In the rows, 128 means zero.
The rows of M fall into several groups, and each row is roughly a mix of its group's hidden directions.
M, 113 rows:
[[111 172 126 133 151 150  71 140 137 116 171]
 [135 125 137 103  82 145 109 100 100  81 167]
 [127 121 102 118 101 120 159 161  98 101  69]
 [111 106 120 108 148 153 184  98  92 106 102]
 [111 129 112 138 205 140 138  94 110 150 119]
 [102 119 115 111 102 121  95 103 160 189 109]
 [123 152 137 125 176  90 172  98 135 110 161]
 [134 179 124 106 136 179 108 140 130  84 149]
 [150 101 130 147 183  78 118 122 151 160 126]
 [171  93 117  65 136 117  97 112 113 120 125]
 [152  84  95 101 170 173 139 138 134 145 116]
 [138  64 156 135 112 122 153 112  97 151  94]
 [106 154 143 136 100 182 176 126 162 133 140]
 [121 157  83 160 176 145 106 123 135 111 167]
 [ 97 167  88  95  97 163 141 162 132 137 135]
 [143 149 116  90 111 124 161 141  72 127  85]
 [154 177 110 117 140 124 134 124 181  87 153]
 [ 98 133 134 175 155 127 119 140 186 165 133]
 [162 125 130  60 114 112 105 114  95 104 116]
 [150 156 158  80 156 132 111 125 126  74 109]
 [102 199 151 110  93 152 137 129 110 124 124]
 [115  87 103  92 140 119 148  91  87 112  93]
 [154 120 125 190 128 123 181 150 156 125 118]
 [113 126 153 131 125 192 182 126 121 141 100]
 [189 162 141 158 142 123 139  99 146 129  91]
 [123 126 128 146 160 200 162 135 136  99 141]
 [144 145 142 134 166 104 172 128 112  75 160]
 [120  99 152  71 108 158 104 103  88 132 119]
 [175  83 109 111 148 114 154 119  80 114 122]
 [182 115 167 140 150 129 120  92 150  87 137]
 [132 169 159 170 173 151 141 140 148 153 151]
 [ 93 113 128 168  84 116  94 129 168 108 152]
 [162 157  98 158 114 112 148 123 164  80 105]
 [102 187  75 119 135 108 132 156 147 126 136]
 [151 143 189 122 101  85 155 147 146 124 143]
 [147 128 154 112  62 108 145 156 138  91 142]
 [158 111 134 187 123 138 183 147 146 123 114]
 [153 131 111  98 169 148 163 133 100 177 106]
 [126 164 132 116 164 152 166 160 122 119  74]
 [106  90 168 108 108 176 146 155 138 150 151]
 [134 169 155 152 170 129 172 132 140 108 167]
 [152  92 134 148 114 125 190 131 109 126  82]
 [143 166 175 132 148  74 115 103 116 109 142]
 [118  94 103 127 153 186 118 141 175 150 133]
 [105 117 110 127  87 198 134 138 132  97 142]
 [157 151 105 100 120 101 162 111 185 104 133]
 [110 135 142 155  75  74 108 126 127  91 129]
 [139  85 140 117 142 123 111 128  83 154  71]
 [167 159 131 131 153 125  93  82 135 166  98]
 [183 130 133 157 117 118 131  96  76 152 110]
 [151 107 117 122 109 134 141  92  78 154 179]
 [124 144 125 105 100  88 162 113 152  83 169]
 [ 85 156 131 150  83 155 136 154 142  86 112]
 [145 109 124 142 200 112 144 148 151 138  93]
 [159 107 135 188 128 121 181 142 143 125 109]
 [121  97 103 120 136 185 135 157 153  85 105]
 [122 158 138 149 106 188 166 147 149 107 150]
 [135 170 130  87 149 141  83 110 135  87 153]
 [111  81  96 173 101 112 125 128 142 169 150]
 [133 157 157 143 176 114 151 144 131  77  96]
 [130 168 127 117 174 123  88 124  92  84 121]
 [138  90 122 128 124 141  79 143  97 159  78]
 [ 71 126 145  84 136 145 150 173 139 119 146]
 [118 146 151 122 145 108 185 163  83 103 123]
 [139 112 144 152 141 170  97 155 106 171  87]
 [145  75 149 184 139 133 103 110 154 131 147]
 [116  77 114 169 125 114  96 127 176 129 154]
 [ 85  95 134  95 130 148  87 127 118 170 155]
 [110  89  90 118  77 141  93 120 111 145 155]
 [130  96 139 107 168 103 157 103  81 125  92]
 [126 184  98 128 148 105 113 134 176 111 159]
 [130  90 152  86 128 118 115  93  78 127  97]
 [170  97 118 171  93 147 104  97 159 136 129]
 [133  75 159 178 158 126 101 114 142 135 149]
 [151 100 123  94 103 111 186 109 124 123  87]
 [142 141  92 131 114  93  88 142 140  85 172]
 [ 91  89 157 121 163 142  88 126 147 159 154]
 [105 132  79  91  83 150  99 127 161 131 136]
 [129  81 105 125 135 190 128 137 148  88 140]
 [168 108 150 140  81 178 148 122 152 148 124]
 [154 139 127 143 181  84 122 136 105  89 158]
 [135  78 154 187 131 122 147 135 104 151 106]
 [132  99 132 190 124 133 171 156 110 147 102]
 [ 71 126 148  86 154 147 121 156 162 133 145]
 [129 165 137 103  81  95 123 107  84 160 136]
 [124  98 132 184 115 146 167 162 108 154 106]
 [ 70 114 131  87 135 125 129 159  86 136 153]
 [ 84  67 129 138 116 135 119 153 129 116 173]
 [116 156 121 125  83 127 142 113  91 189 147]
 [123  90 142 181 169 107 100 118 154 111 147]
 [160 123 116 135 148  94 112 150  93  68 149]
 [145  86 133 164 131  81 169 121 125 144  94]
 [117  99 125 173 173  91  88 113 134 113 145]
 [163 105 139 129 147 145 142  93  92  95 178]
 [141 105 130 137 114  91  99  91 122 168 179]
 [125  79 180 163 164 139 114 125 141 147 149]
 [103 117 149 114 144 128 145  92 137 193  92]
 [142 151 157 169 172 134 101 149 138 176 132]
 [136 113 187 158 188 129 127 123 151 137 128]
 [ 98  98 133 112 137 154  75 117 167 161 150]
 [ 96 104 167 100 153 140 118 137  88 173 147]
 [166 179  93 131 131 110 109  92 147 126  93]
 [ 90 141 114 110 131 111 133  80 172 174 135]
 [145  98  94 128 119 116  58 147 102 125 109]
 [154 121 141 129  88 139 172 137  65 141 124]
 [101 154  85 146 104 137 164 175 148 154 132]
 [116 155 138 168 172 128  70 140 115 119 153]
 [143 108 121  69  92 112 161  96 157 132 118]
 [136 181 148  93 100 126 141 109  73 125 133]
 [126 136 183 119  90 111 143 132 163 176 118]
 [ 75 107 162 114 163 127 148 170 126 112 153]
 [127 107 133 206 137 124 152 159 121 150 118]
 [ 91  94 128 162 121 117 126 149  89 180 112]]
Which two rows in each list fit none of the groups? Every other row fits one group, some only roughly. Give them in the order they come.
  q496: [114 147 106  99 137 159 140 160 146 177  83]
  q653: [ 68 123  86  97 125 107 105 142 125 100 151]
  q962: [125 170 135 142 158 157 171 129 115 183 132]
  q282: [151 155  97 108  93 125 124 107  70 155 108]
  q590: [125 170  78 124  92 126 169 129 154 113 154]
  q949: [118 105  92 139  75 125 141 147 150  77 147]
  q322: [138 160 157 121 125  83 122 127 114  67  98]
  q579: [108 179 150  86 107 154 113 144 135  98  96]
  q572: [128  71 171 173 136 143 138 141 115 130 160]
  q846: [150  98 131 134 161  91 131 138 129  69  91]
  q380: [114  74  91 172 117 124 147 160 138 139 101]
  q280: [165  90 139 167  80 145 163 134 123 113 144]
  q882: [108 180 149 116 108 116 150 141  74 151 149]
	q590; q882
  q756: [161 108 154 121 106  98 148 149  91  73 125]
  q168: [109 124 145 137 170 103  69 113  84 128 132]
  q518: [116 164 162 110  98 151 151 169 161  98 145]
  q300: [176 109 143 191 127 123 131 113 163 107 119]
  q368: [143  75 106 116 145  97 171 116 133 143  87]
  q108: [126  97  85 149 147 156 174 158 120 156 105]
  q614: [ 90 173 127 165 124 138 163 162 139 149  98]
  q238: [136 145 157  66 119 145  80 117 146 103 134]
  q49: [126 158 117 179 160 174 101 151 143 138 148]
  q464: [121 189 147 115 117 148 166 143  95 101 105]
  q232: [121 100 116 121 140 180 100 119 172 157 164]
  q841: [137 154 145  85 155 184 119 103 127 146 159]
	q518; q368
  q23: [132 126  94 151 138 112  87  99 191 114 124]
  q620: [126 159 140 105  89  92 134 145 108  94  79]
  q648: [133 126  98 139 130 170 133 155  89  67 133]
  q444: [143  91 138 133 139 166 127 143  78 139  76]
  q939: [139  93 160 146 134 129 168  98 128 178  95]
  q422: [119  97 153 104  98 130 106 101 167 172 160]
  q413: [ 91  76 110 157 163 160 130 156 124 107 121]
  q172: [123 109 154 132 152 124 106 119  56 117  92]
  q695: [109 125 133  89  82  98 133  97 172 159 133]
  q113: [143 114 139  99 127 143 115 137 122  45 120]
	q939; q413
  q169: [139 150 122 172 130 165  78 167 143 146 144]
  q663: [ 78 147  89  99 133 115 114 147 167  92 137]
  q718: [148  72 119 137 123  75  95 116 135 105 148]
  q71: [143 109 105  71  96 103  88 135 129 132  94]
  q123: [115 121 137 143  81 179 132 121 150 138 181]
  q437: [ 90 146  78 127 113  89 141 148 156 165 139]
  q885: [101 121 134 126  87 189 118 145 138 160 160]
  q461: [155  55 107 145 128  98 110 112 127 119 150]
  q429: [161 141 139 168 130 137 150 132 186  87 113]
  q548: [157 180 103  88 103 137 127 109 115 156  96]
  q274: [141 108 121 175  95 133 167 150 152  80 135]
  q615: [131 105 129  66 131 128 177  83 119 130 124]
	q123; q615
  q979: [122 153 127 116  66 121 144 136 175 107 163]
  q561: [115 191 159 128 168 152 161 132 118 126 112]
  q58: [147 101 143 110 131 120 166 115  82 106  74]
  q725: [133 135 135 149  76  95 128  86 161  95 151]
  q73: [120  85 159 131 136 169 101 120 165 167 150]
  q591: [157 118 145 117 149  76 147 135  94  76 136]
  q938: [ 99 126  91  96 199 140 119 114 129 119 123]
  q990: [105 108 113 107  92 159  79 133 175 138 142]
  q416: [154 134 125  96  83 163 132 113 100 180 119]
  q323: [139 154 176 112 186 134 122 113 133 165 107]
  q103: [ 85 154  96  94 107 157 126 160  90 141 116]
  q734: [111 140 146  75 103 156 164 154  92 153 126]
  q588: [142 171 137 120 110 126 150 102  68 148 160]
  q156: [115 107  78 119  80 172 111 133 117  99 116]
	q725; q938
  q89: [ 97 133 119 159 153 169  87 127 100 127 172]
  q351: [140  89 141 126 106 156 199 132 137 140 147]
  q921: [120 132 159 140 128 158 118 127 144 202  97]
  q112: [100 159  88 141 137 121  98 108 175 150 163]
  q257: [160 110 115 175 131  84 132 115  77 109 126]
  q981: [119  99 144 142 115 109 102 112 175 173 170]
  q903: [154 111 136  83 132  99 148  93  99 103  86]
  q995: [138 143 193 133 152 118 188 131 124 130 127]
  q915: [154 112 151  93 121 126 105  83 176 116 162]
  q797: [119 144  80 131 166 111 136 105 129  81 168]
  q255: [123 131 107 122 102 135 136 116 107 209 147]
  q159: [115 130 114 160 163  53 116 126 128 141 116]
  q763: [156 149 117  92 100 157 166 124 172  95 135]
  q378: [149 119 154 141 179  77 109 126 155  94 118]
	q89; q351
  q180: [119 130 149 119 167 130 156 126 174 187 111]
  q879: [168 106 147 104 195 126 114 118 150 108 138]
  q662: [108 121 148  87 110 153  75 108 140 148 168]
  q234: [164 101 116  74 166 149 120 136 133 122  87]
  q819: [102 140 168 160 181  96  98 134 124 141 148]
  q141: [146 118 133  66  99 163 153 108 112 103 105]
  q450: [117 191 118  85 163 111 126 120 137 139  96]
  q408: [150 192 120 126 155 116 145 128 155  98  91]
  q978: [132 176 153 113 107 133 157 122  80  84 121]
  q553: [ 86 160 110  79 135 141 117 147 177 119 124]
  q362: [ 86 161 110 145 124 170 106 173 126 144 156]
  q504: [114 154 149 142 168 116 126 106 160 192 134]
  q709: [146 147 170 158 193 117 134 134 115 159 127]
	q180; q819
  q989: [116 159 144 142 145 110 167 148 114  67 158]
  q382: [153  72 156 162 110 140 172 125 121 140 106]
  q51: [136 145  97 137 113 135 127 135 203  92 115]
  q414: [117 164  92 141 111 163 165 180 114 126 116]
  q363: [123 160  97 142 103 123  77 141 173 143 160]
  q762: [118 140 133 104  75  81 115 141  97 102  96]
  q202: [144 156 129 171 191 139 109 148 116 120 159]
  q203: [105 137 113 105 139 115  77  80 161 132 163]
  q848: [124  71 172 171 145 120 149 141 114 119 151]
  q577: [156 136 146 128 130 116 140 114  52 161 113]
  q657: [133 107 144 101 136 134 131 115  61 110  81]
  q68: [127 145 109 142  82 182  98 167 150 122 135]
  q488: [137 186 158  79 123 123 106 113 114  96 118]
	q989; q203
  q897: [107  95 107 144 114 162 104 123 169 168 166]
  q267: [132 168 146 117 143 125 155 174 125  74 100]
  q829: [121 144 128 165 163 164 170 131 137 180 132]
  q881: [105 113 106 121 128 133  97 158 187 162  96]
  q674: [128 146 127 165 204 152 127 124 123 152 137]
  q573: [122  76  85 132  84 102 113 143 138 156 114]
  q823: [123  76 105 164  80 123 129 123 115  95 156]
  q719: [130 143 161 145 156 157 130 104 125  66 162]
  q70: [131 105  84 100 117  88 115 113 107  74 136]
  q569: [127 106  94  88  81 163 113 119 111 164 141]
  q30: [102 124 144 115 144 152 133 154 203 105 137]
  q631: [146  71 133 124  78 129 130 135 131 166  93]
  q312: [117 179  98  99 121 106 159 149 126  84 108]
  q528: [101 101 125 107 113 125 121 135  57 158 152]
  q710: [127 143 149 158 133 173 130  98 124  98 186]
	q267; q631
  q205: [ 71 147 106 142 128 138  98 166 102 166 137]
  q872: [109 117 147 127 151  71 177 133 156  98 139]
  q506: [142 101 101 105 152  74 110 114  98  87 130]
  q493: [120 106 109 148 187 163 149 154 159 147 109]
  q764: [ 95 104  78  93 108 132 106  86 135 145 109]
  q746: [118 125 122 171  80  69 141 126 100 142 129]
  q494: [134 100 122 129 182 123 116 157 180 134  93]
  q272: [117 138 183 102 145 149 183 160 119 131 125]
  q292: [162 137 131  76 142 103 128  83 147  87 126]
  q458: [133 153 125 182  90 104 151 149 166 146 149]
  q331: [115 145 100  90 130 114  97 108  71 165 125]
	q872; q458
  q400: [133  86 127 145 115 121 103 110  65 162 147]
  q54: [124 110 126 174 160  67 133 131 104 141  99]
  q835: [125  90 191 149 149 150 157 153 143 129 146]
  q817: [133 182 171 132 156  73 122 123 127 122 116]
  q976: [132 175  87 128 146  73 100 103 135 125 141]
  q139: [131 126 120  58  86 157 159 119 142 123 132]
  q143: [189 145 125 134  93 156 124  96 134 158 100]
  q194: [157 129 113 162 180 145  96 158  90 113 131]
  q741: [128 160 150 152 172  79 147 147 134 130  87]
  q861: [146 177 168 142 108 126  90 140 174 131 147]
  q149: [116  91  95 173 123 155 141 136 148 175 152]
	q976; q861
  q325: [138 154 147  78 159 124  84 118 168 154 123]
  q181: [123 191 164  91 131 119 131 135 111 110  89]
  q171: [124  98 134  92 113 158 138 174 114  80  99]
  q645: [ 97 118  99  81  80 157 102 134 131 152 143]
  q937: [144 137 109 151 138 108  88 100 193 151 126]
  q818: [142  70 114 172  92 135 101 110 123 134 154]
  q777: [108 123 137 199 134  89 144 139 147  97 123]
  q826: [108 111 130 138 119 104  86 148 184  89 105]
  q802: [131 123  89 107  65 128 126 128  76 135 136]
  q338: [137 139 101  68 106 100 168 109 150 122 105]
  q332: [142 135 143 119 195 153 112 129 171 160 124]
  q340: [132  71 155 171 106 144 150 135 133 168 127]
  q145: [115 137 117 102 146 191 137 160 154 110  91]
	q171; q937
